0: [ 88  84 122 129 137 173  80 132 106 162 105 136 135 152 152  66 149 108
 124]
1: [170 153 115 107 122  96 133 175 103 122 194 126 139  85 124 121 131 126
 163]
2: [129 136 115 116 133 108 122 151 130 128 152 119 130 101 130 111 125 128
 170]
3: [143  80 164 138 166 139 111  90 157 154  86 109 130 176 123 128 124 108
  75]
4: [168 145 121  95 108  85 174 106 154  73 143 122 150 131  81 179 185 164
 107]
5: [ 59 255 100 103  59  33 165 192  39 134  87 129 160  49  74 209 140 131
 101]
6: [ 83  67 127 109 144  86 105  39  52 122 106 111 176 148 131  74 118 184
 120]
7: [ 75 148 138 148 122 116 160 104 134 123  69 119 133 147 110 179 145 137
  66]
8: [ 79 168 144 146 121  99 129 134  80 143 116 121 114  88 145 141  52 136
 148]
9: [106 127 140 146 127 123 159  98 131 115  81 122 140 156 121 168 148 139
  62]
10: [102 112 133 136 145 166 118 160 184 126 141 109 120 124 121  91 158 131
 178]
11: [145 102 146 141 166 103 143 115 154 124 145 106 131 136 112 137 117 138
 139]
12: [146 166 176 118 130 108 111  90 187 121 101  92  78 133  75 183  84 129
 111]
13: [135 130  87  68  52 171  85 184  22 123 196 165 150 106 113  69 193 161
 167]
14: [128 193  88  61  67  61 145 152 134  95 123 120 158 106  31 173 236 162
 131]
15: [110  64  96 123 167 136 111 138 140 146 144 124 153 148 141  60 179 132
 172]
16: [186  56 127  86 135 141  64  80 101 147 121 129 156 175 113  78 156 119
 105]
17: [167 125 134  93  96 118 133 133  73 107 166 138 151 106 126 121 141 152
 116]
18: [ 54 132  62  97 111  86 120 164  49 136 147 141 172  83 119  74 162 157
 210]
19: [ 66 134  80 126 102 143 152 182  61 114 160 159 166  95 168  85 190 151
 142]

[158  95 106 156 155 192 152 188 203 133 166 152 121 148 164 107 183 104
 164] 10 15 2
[128 190 120 106  92  72 117 137  74 150  92 130 133 108 102 171 107 110
  99] 8 7 17
[245  87 136 109 119 190  65 154 132 169 177 144  95 165 109 110 132  81
 137] 16 2 17
[ 37 136 124 165 159 144 153 149 168 114 130 115 115 110 158 101 125 141
 176] 10 2 11
[133 163 165 119 124 118 105  92 194 121 105 100  75 135  71 170  97 126
 124] 12 11 7
[153  79 167 149 157 163 126  63 196 120  96 113 101 188 114 152 111 126
  81] 3 9 11
[  0 175 140 168 134  59 188  41 159 101  27  98 114 130  88 209  84 177
 109] 7 9 12
[153 120 106 109 125 132 109 139 121 140 122 139 140 140 139 103 147 113
 131] 2 0 17
[ 37 164 105 124  98 113 143 146 135 130  67 128 144 125  83 150 196 139
 110] 7 9 14
[237  75 136 118 110 176 134 122  84 107 185 157 148 154 177 113 135 134
  84] 17 16 1
[146 106 136 151 123 185  99 147  88 161 149 149 107 133 176  95  66 104
 137] 0 2 8
[ 78 107 118 125 128 160  76 144  84 178  90 142 131 139 148  73 139 106
 117] 0 15 2
[ 57 164 138 159 137 102 143 135  99 135 122 121 116  88 140 138  55 126
 150] 8 2 11
[ 80  98 140 160 122 165 136  84  67 113 144 140 123 126 184  99  66 166
 132] 8 6 0
[153 107 100 146 148 184 147 189 208 138 157 155 118 147 151 112 192 100
 161] 10 15 2
[154 158 175 112 132 116 101  87 204 122 103  89  82 139  64 171  99 125
 120] 12 11 3
[134 102 131 110 130 110 134  94  81  91 176 125 141 121 147 101 113 164
 143] 17 2 11
[ 82 111 119 130 124 162  86 135  83 164  99 148 125 138 151  83 125 107
 115] 0 2 15
[146  80 170 152 155 164 120  67 167 134 100 119 106 182 120 140 105 123
  84] 3 11 9
[ 98 156 137 171 118 136 166 130  85 114 119 141 127 108 190 149  89 128
  88] 8 9 7
[ 62 169 131 148 127  95 145 137  94 128 117 116 122  88 144 137  68 132
 151] 8 2 11
[174 113 140 116 135 123 122 129 143 131 147 118 130 132 112 129 131 130
 125] 11 2 17
[129 133  93  60 121  75  77 117 144 128 139 113 142 107  60  92 162 143
 207] 2 1 18
[119  97 110 128 176  72 149  88 167 116 114 116 162 138 123 120 154 137
 145] 11 2 15
[165 166 109 111 115 101 139 189  97 122 182 141 136  80 130 136 132 121
 157] 1 2 17
[139 111 144 142 139 143 137 107 155 113 142 131 109 139 126 133 113 135
 130] 11 2 10
[139 109 133 126 126 124 139 105  80  98 172 133 142 114 154 110 112 161
 127] 17 2 11
[137 165 112 107  84 115 145 156  95 117 136 144 143 114  97 161 177 138
 112] 17 4 1
[133 116 109  74 127  97  75 114 153 136 141 114 128 123  72  93 149 131
 198] 2 10 15
